In the data rows, 128 means zero.
Here are some points, one per row:
[104 159 167 118 180 153  90 145 122 104 150 128 167  93 162 113 168 125
 153 148 100 108 175 124 121 146 109  86 159 125 122 145 153]
[121 146 137 100  53 128 121 151 104 116 111 108  53 118 118 142  51 173
 122 132 130 119 153 173 120 138 165 101 149 172 154 114  75]
[133 162 131 101 138 158 160 187 113 118  64  96 150 166 141 170 141 119
 173 104 128 199 157 141 147 109 159 167 167 167 154 121  90]
[130 142 167 116 157 173  75 123 147 112 160 112 159  92 169 111 159 136
 134 172 129  96 148 128  97 157 109  97 163 131 142 162 169]
[144 121 132 124 121  88 115 160 135 111  72 119  79 124 118 144 102  70
 162 121 159 206 128  86 128  63  88 123 121 125  88 140  80]
[ 76 169  96  96  99 104 156 129  96  98 167  96 105 132  91 101  75 176
  81  97  85  88 164 168 106 174 163 149 142 155 142 103 161]
[100 181 128 103 155 151 130 169 111 120  95  91 168 117 137 164 166 104
 195 113  93 160 145 120 127 107 120 145 154 148 124 140 122]
[ 86 163 114 102  67 114 125 146 106 115 155  93  82 117 108 117  66 169
  86 106  91  95 164 188 107 168 174 127 153 161 156  98 129]
[ 99 119 165 121 133 119 106  50 116 114 118 123 153 100 158  51 156 117
  69 139  91 100 128 103  79 114  75 103 137  50  67  67 140]
[100 144 109  94  56 125 126 134 104 101 132 102  65 116 121 128  59 162
 114 117  97  98 158 188 111 158 182 114 152 169 156  94 129]
[ 97 101 165 116  96 144  90  49 116 105 131 131 165  99 170  65 132 167
  30 154 101  87 106 127  88 121 102  91 145  17  96  92 143]
[ 97 166 144 107 184 147 131 165  96 113 115 100 161 120 150 152 164 111
 182 130  77 147 147 116 138 113 113 136 165 149 108 146 118]
[170  83 162 149 135 185  86 118 167 124 159 152 154  94 175 127 131 166
 118 182 173 117 117 152 107 158 160  83 122 137 161 169 154]
[122 152  72 106 155 101 180 116  90 129 182 120 138 186  74 130 129 138
 117  64 119 100 137 118 158 170 115 189  96 109 129  87 175]
[126 125 118 114 151  77 120 104 128 123  94 130 122 111 116 115 163  59
 135 123 124 177 137  62 118  48  69 123 138 114  67 108  92]
[159  81 101 201 131 126 167 144 183 207 122 177 140 171 106 162 138 138
 135 131 161 141  63 119 198 145 138 152  63 137 148 158 136]
[136 154  69 124 157 105 188 119  89 152 178 147 136 183  66 129 135 132
 132  66 129 111 114 112 163 158 118 190 105 109 125  92 179]
[101 167 142 112 154 161 167 171 109 110 100  78 157 140 131 163 152  92
 192 121 112 177 154 120 140 117 138 141 160 146 126 140 101]
[115 144 125 112  52 124 109 152  95 115 134 105  64 109 122 130  62 158
 101 124 109 109 161 189 114 150 181 127 155 176 147 110  86]
[149 101  80 185 148 106 170 128 156 195 141 164 129 184  95 157 158 120
 143 102 152 142  70 128 207 151 126 178  66 122 140 129 140]
[138 117 121 115 144  72 109 127 147 107  94 116 119 121 110 123 142  56
 159 123 127 185 116  67 115  58  73 132 133 121  76 117  72]
[154 103  89 196 135 122 163 130 177 202 128 190 143 186  95 159 136 124
 141 119 156 128  74 115 207 141 133 179  70 133 134 150 130]
[ 91 160 160 104 188 129 101 127 122 108 139 107 178  96 159 133 171 122
 166 151 109 107 167 129 121 129 110 105 164 143 114 147 152]
[110 167  66 108 153  86 175 120  87 113 177 121 141 168  73  98 120 150
 122  50 113  87 139 135 141 166 137 175 104 111 133  98 171]
[ 81 167 108 105  88 105 137 109  87 100 161  95  79 124  97 110  73 188
 108  99  78  89 165 173 108 169 175 137 148 151 158 112 141]
[113 153 136 114 143 163 151 179 106 104  86  90 161 144 134 176 139 109
 187 117 112 187 166 122 149 104 145 175 149 160 145 122  87]
[ 92 156  67  89 122  95 166 124  94 107 187 108 118 165  88  95 113 169
 105  77  77  93 164 154 118 182 141 163 135 127 138  97 168]
[152 134 134  98  58 102 110 178 104 118  75 122  55 112 130 141  64 126
 141 151 148 144 133 155 124 131 172 118 141 164 143 128  65]
[ 98 131 137 119 153  77 115  84 121 120 106 117 154 115 140  81 166  83
 120 125 116 145 122  58  93  70  53 112 135 103  64  74 113]
[180  66 169 158 113 189 116 124 179 143 150 172 148 106 162 144 136 159
 107 167 184 120  93 151 120 133 162 103  96 149 181 182 139]
[160 118 134 124  67 107 119 183 105 104  72 109  49 127 126 154  73 114
 141 144 161 142 128 145 132 104 156 111 153 163 115 149  64]
[116 131 135 138 163  73 115  95 125 106  92 128 124 117 119 117 171  67
 112 122 108 169 129  48 104  71  62 110 147 112  64  86 114]
[100 133 134 121 150 100 114  79 130 112 108 123 145 100 133  67 183 100
 107 134  98 123 133  65  95  79  66 110 136  76  59  63 118]
[160 114 164 144 147 186  82 113 161 116 158 131 160  87 169 124 143 148
 120 180 158  97 153 146  91 146 143  90 156 129 148 158 174]
[142 132  59 158 160 103 190 127 133 171 155 160 136 197  73 137 149 115
 135  84 146 126  98 119 190 152 114 185  98 107 141 115 156]
[112 154 168 105 183 157  78 128 131 101 149 119 162  98 170 111 159 115
 136 170 119  96 158 129 118 140 130  91 150 126 136 147 171]
[173  62 128 199 124 157 142 138 193 203 125 181 130 165 123 163 134 146
 131 144 164 139  72 132 165 135 155 131  57 141 159 177 125]
[ 95 118 149 131 112 129  89  54 106 117 124 121 163  94 157  40 159 135
  40 154  91  97 118 115  81 112  92  96 142  33  99  89 137]
[168 118 126 113 106  90 121 164 141 122  60 115  75 116 125 150  88  80
 170 124 156 189 127  95 129  81 104 123 133 133  96 145  68]
[179  92 177 156 112 195  98 112 171 141 156 180 146  95 170 134 131 160
 115 168 176 126 102 151 113 144 163  98 116 145 166 179 159]
[169  61 127 198 125 171 141 136 194 176 123 200 137 137 138 169 127 140
 122 146 176 136  65 150 147 148 145 117  70 146 175 176 118]
[141 135 133 114  30 122 114 155  97 107  91 106  56 120 132 140  64 137
 137 133 140 125 150 168 126 134 160 107 139 179 145 133  83]
[190  71 151 177 119 168 134 119 191 166 129 194 141 132 142 166 132 158
 122 165 174 131  77 152 147 133 172 104  69 145 171 180 128]
[ 86 168 154 103 180 139 132 158 113 112 127 108 166 105 151 156 164 100
 175 141  84 126 171 110 124 114 103 128 153 129 131 146 131]
[141 138 158 124 164 187  69 121 143 117 167 125 155  90 171 101 146 150
 126 183 146 106 146 141 107 143 132  84 149 127 145 158 165]
[171 104 182 142 143 188  78 112 160 128 168 141 144  91 178 119 143 153
 116 169 157 110 122 154  97 149 146  98 140 133 164 171 158]
[175  67 156 170 112 185 112 128 181 160 137 193 132 130 159 158 140 154
 122 162 183 129  73 152 116 145 171 103  89 146 169 180 142]
[164  74 123 205 127 131 167 133 190 211 133 187 147 173 108 163 124 120
 148 148 167 133  60 144 173 124 151 137  73 137 164 160 129]
[ 87 166 148 111 185 146 110 147 120 114 134  96 166 100 159 139 163 109
 172 137  97 108 159 102 127 118 114 113 171 137 124 135 145]
[162 118 137 112  82 108 130 173 121 120  64 112  53 120 133 148  71 101
 152 126 163 159 132 131 124  93 117 117 133 165 124 153  57]
[ 78 166  92  96 104 100 156 114  91  99 180  94 105 151  92 113  98 171
 101  84  82  79 166 168 105 168 156 169 131 132 136 100 169]
[105  74 157 109  79 161  87  32 117 113 123 129 164 101 168  70 118 180
  19 160 106  75  97 154  96 117 119  84 150  14 107 120 146]
[ 96 123 144 121 142 108 105  56 118 119 119 107 155 106 140  55 177  95
  78 131  96 108 130  69  86  98  84  94 141  65  69  77 121]
[146 114  83 162 157 106 183 125 138 184 143 165 131 182  71 142 151 124
 140  97 146 138  79 123 213 143 108 186  75 127 145 119 158]
[ 98 158  88 104 138 100 163 127  87 100 188 110 130 160  62 110 111 157
 107  62  94  92 150 144 134 167 132 180 118 117 139  80 181]
[154 104 130 109  92 105 126 175 118 127  62 122  62 112 124 144  80  87
 166 136 167 187 136 110 125  94 127 130 133 143  94 155  63]
[145 128 115 132 137  69 130 142 131 111  85 116 103 120 144 151 115  56
 148 119 141 195 119  71 124  56  85 116 128 126  79 132  79]
[138 148  57 138 163 100 183 120 107 163 167 144 144 190  76 148 143 134
 136  75 147 119 105 114 168 168 113 190  85 108 122  97 155]
These points spread out most along one direction. Take the direction at right angles to it along which they spread out most. Go by this last direction. For each point below, how far along it does it lie, from 0 to 99? 50 is the average, and the first point above lies past it. One standard deviation of the points above along it is 16.
[ 86 168 154 103 180 139 132 158 113 112 127 108 166 105 151 156 164 100
 175 141  84 126 171 110 124 114 103 128 153 129 131 146 131] 52
[149 101  80 185 148 106 170 128 156 195 141 164 129 184  95 157 158 120
 143 102 152 142  70 128 207 151 126 178  66 122 140 129 140] 37
[154 103  89 196 135 122 163 130 177 202 128 190 143 186  95 159 136 124
 141 119 156 128  74 115 207 141 133 179  70 133 134 150 130] 41
[ 76 169  96  96  99 104 156 129  96  98 167  96 105 132  91 101  75 176
  81  97  85  88 164 168 106 174 163 149 142 155 142 103 161] 30
[180  66 169 158 113 189 116 124 179 143 150 172 148 106 162 144 136 159
 107 167 184 120  93 151 120 133 162 103  96 149 181 182 139] 74
[116 131 135 138 163  73 115  95 125 106  92 128 124 117 119 117 171  67
 112 122 108 169 129  48 104  71  62 110 147 112  64  86 114] 53
[ 91 160 160 104 188 129 101 127 122 108 139 107 178  96 159 133 171 122
 166 151 109 107 167 129 121 129 110 105 164 143 114 147 152] 59
[130 142 167 116 157 173  75 123 147 112 160 112 159  92 169 111 159 136
 134 172 129  96 148 128  97 157 109  97 163 131 142 162 169] 70
[ 98 158  88 104 138 100 163 127  87 100 188 110 130 160  62 110 111 157
 107  62  94  92 150 144 134 167 132 180 118 117 139  80 181] 24
[168 118 126 113 106  90 121 164 141 122  60 115  75 116 125 150  88  80
 170 124 156 189 127  95 129  81 104 123 133 133  96 145  68] 47
